array([[ 44,  24,  -6, -10,  -2,   4, -10, -14,   1,  29],
       [-13, -48, -17,   2,   0,  12, -22, -46,  23,  42],
       [  2,   2, -27,  21,  17,   8,  -9,  -2,  12,   9],
       [ -7,  12,  18,  27,  -4,  -6,   7,  14,   6, -16],
       [ 12,  16,  -9,  -1,  21, -12,  14,  16,  16, -15]])
Counting starts at 1.
The maximum -> 44
The entry directly above 18?
Answer: -27
The entry at row 1, column 2?
Answer: 24
The entry in the bottom-left corner?
Answer: 12
The entry in the top-right corner?
Answer: 29
The entry just right of -4?
Answer: -6
The bottom-right entry -> -15
The entry just left of the smallest entry -> -13
The entry directly below -14: -46
The entry directly above 8 is 12
The entry at row 3, column 1 -> 2
The entry directly below the smallest entry is 2
The bottom entry of the column that holds the smallest entry?
Answer: 16
The entry directly below -22?
Answer: -9
The entry just left of 27: 18
The entry in row 1 and column 3: -6
The entry just right of -14?
Answer: 1
The entry just right of -27?
Answer: 21

grid =
array([[827, 331, 316, 613, 712, 530, 240, 714, 701, 551, 394, 370,  71,
         35, 708],
       [160, 526, 636, 281, 151, 272, 787, 219, 189, 249, 482, 549, 763,
        802, 219],
       [143, 609, 452, 327, 268, 378, 694, 245, 249, 382, 527, 519, 853,
        866, 187],
       [819, 309, 363, 665, 720, 515, 183, 648, 721, 555, 369, 326,  61,
         12, 727],
       [237, 613, 370, 303, 398, 454, 632, 368, 321, 483, 467, 528, 785,
        809, 268],
       [126, 563, 593, 253, 162, 304, 766, 221, 177, 303, 464, 568, 827,
        873, 200],
       [806, 337, 311, 642, 738, 561, 126, 670, 723, 631, 340, 330,  98,
         67, 731],
       [123, 587, 537, 279, 207, 325, 759, 225, 209, 321, 494, 546, 845,
        877, 189],
       [740, 299, 465, 634, 646, 436, 298, 560, 661, 455, 372, 342, 112,
         54, 679],
       [272, 598, 479, 318, 248, 378, 651, 331, 237, 417, 425, 490, 750,
        816, 300],
       [828, 315, 362, 648, 689, 505, 192, 668, 705, 548, 351, 340,  56,
         20, 736],
       [797, 330, 332, 651, 796, 557, 130, 646, 760, 626, 346, 319,  90,
         51, 724],
       [710, 356, 424, 598, 799, 490, 194, 561, 748, 584, 284, 333, 154,
        134, 689],
       [330, 566, 559, 339, 126, 307, 740, 332, 170, 294, 469, 539, 687,
        745, 307],
       [150, 542, 575, 276, 102, 297, 774, 246, 155, 268, 512, 576, 800,
        831, 193]])
The smallest entry: 12
The largest entry -> 877
Give the entry just left of 54.
A: 112
The entry just left of 326 is 369
Give the entry just left of 505.
A: 689
The entry just left of 557 -> 796
Give the entry just left of the smallest entry.
A: 61
Give the entry just right of the centre entry.
A: 209
Give the entry just right of 467.
A: 528
Give the entry just left of 774.
A: 297
The entry just right of 831 is 193
The entry just right of 587: 537
The entry just right of 143: 609
The median entry: 436

Read these off the table that follows. Counting starts at 1.
1) Give the entry in row 3 and column 1.
2) Give the entry in the bottom-right corner.
3) Give the largest entry.
4) Give the entry in row 2 and column 1.
5) Give the entry at row 1, column 2.
6) Give the top-right entry.
7) Give the entry just right of the largest entry.
8) Give the entry in row 1 and column 3.
[[2 4 4 3 4 3 5 3 4 4 4]
 [3 3 3 3 3 3 4 4 5 4 3]
 [1 6 4 3 2 2 6 3 3 4 4]
 [2 5 5 4 2 2 4 3 4 4 3]
 [3 4 3 3 4 3 4 4 5 4 4]
 [3 4 4 4 3 4 4 3 4 4 4]
 [3 5 5 5 3 3 4 2 4 4 2]
 [4 3 4 5 3 5 2 3 4 4 3]
 [2 5 4 4 3 1 5 2 5 4 2]
 [3 4 2 2 6 4 5 4 5 4 5]
 [4 4 4 4 4 4 4 3 3 3 4]
 [3 4 4 3 2 5 3 3 6 6 5]
 [3 4 4 4 3 5 4 3 3 4 4]
 [3 4 5 4 3 7 4 3 3 4 4]
 [3 4 4 4 3 4 3 3 4 4 3]
 [3 4 4 4 3 4 4 3 3 4 4]]
1) 1
2) 4
3) 7
4) 3
5) 4
6) 4
7) 4
8) 4

[[-0.171, -0.098, -0.159, -0.165, -0.025, -0.092, -0.132, -0.110, -0.087, -0.101, 0.166, -0.116, 0.062, -0.137], [-0.093, 0.025, -0.173, -0.145, -0.076, -0.128, -0.085, -0.110, -0.078, -0.102, 0.076, -0.079, -0.012, -0.136], [-0.163, -0.104, -0.134, -0.148, -0.026, -0.099, -0.153, -0.095, -0.096, -0.082, 0.150, -0.105, 0.067, -0.111], [-0.104, -0.039, -0.026, -0.063, -0.069, -0.129, -0.195, -0.042, -0.129, -0.019, 0.029, -0.046, 0.050, -0.002], [-0.112, -0.012, -0.166, -0.146, -0.063, -0.115, -0.105, -0.103, -0.079, -0.100, 0.097, -0.092, 0.011, -0.134], [-0.106, -0.035, -0.053, -0.077, -0.068, -0.124, -0.176, -0.054, -0.123, -0.030, 0.046, -0.059, 0.049, -0.026], [-0.029, 0.130, -0.219, -0.157, -0.112, -0.148, -0.019, -0.130, -0.059, -0.130, 0.029, -0.071, -0.072, -0.175], [-0.061, 0.065, -0.162, -0.128, -0.093, -0.135, -0.082, -0.103, -0.081, -0.093, 0.037, -0.063, -0.027, -0.124], [-0.030, 0.099, -0.108, -0.091, -0.114, -0.153, -0.093, -0.075, -0.097, -0.066, -0.023, -0.038, -0.038, -0.076]]
The smallest entry: -0.219
The 2nd largest entry is 0.150
The 1st entry in reading order is -0.171
The entry just right of -0.085: -0.110
The entry just right of -0.135: -0.082
Which number is the entry just left of -0.135?
Answer: -0.093
Which number is the entry just left of -0.099?
Answer: -0.026
Which number is the entry just left of -0.046?
Answer: 0.029
The entry just left of 0.130 is -0.029
The fifth entry in reading order is -0.025
The entry just right of 0.011: -0.134
The entry just left of the largest entry -> -0.101
The entry just right of the largest entry -> -0.116
The entry just left of the smallest entry is 0.130
The entry just right of -0.146 -> -0.063
The entry just left of -0.165 is -0.159
Which number is the entry just right of -0.095?
Answer: -0.096
Which number is the entry just left of -0.100?
Answer: -0.079
Which number is the entry just left of -0.077?
Answer: -0.053
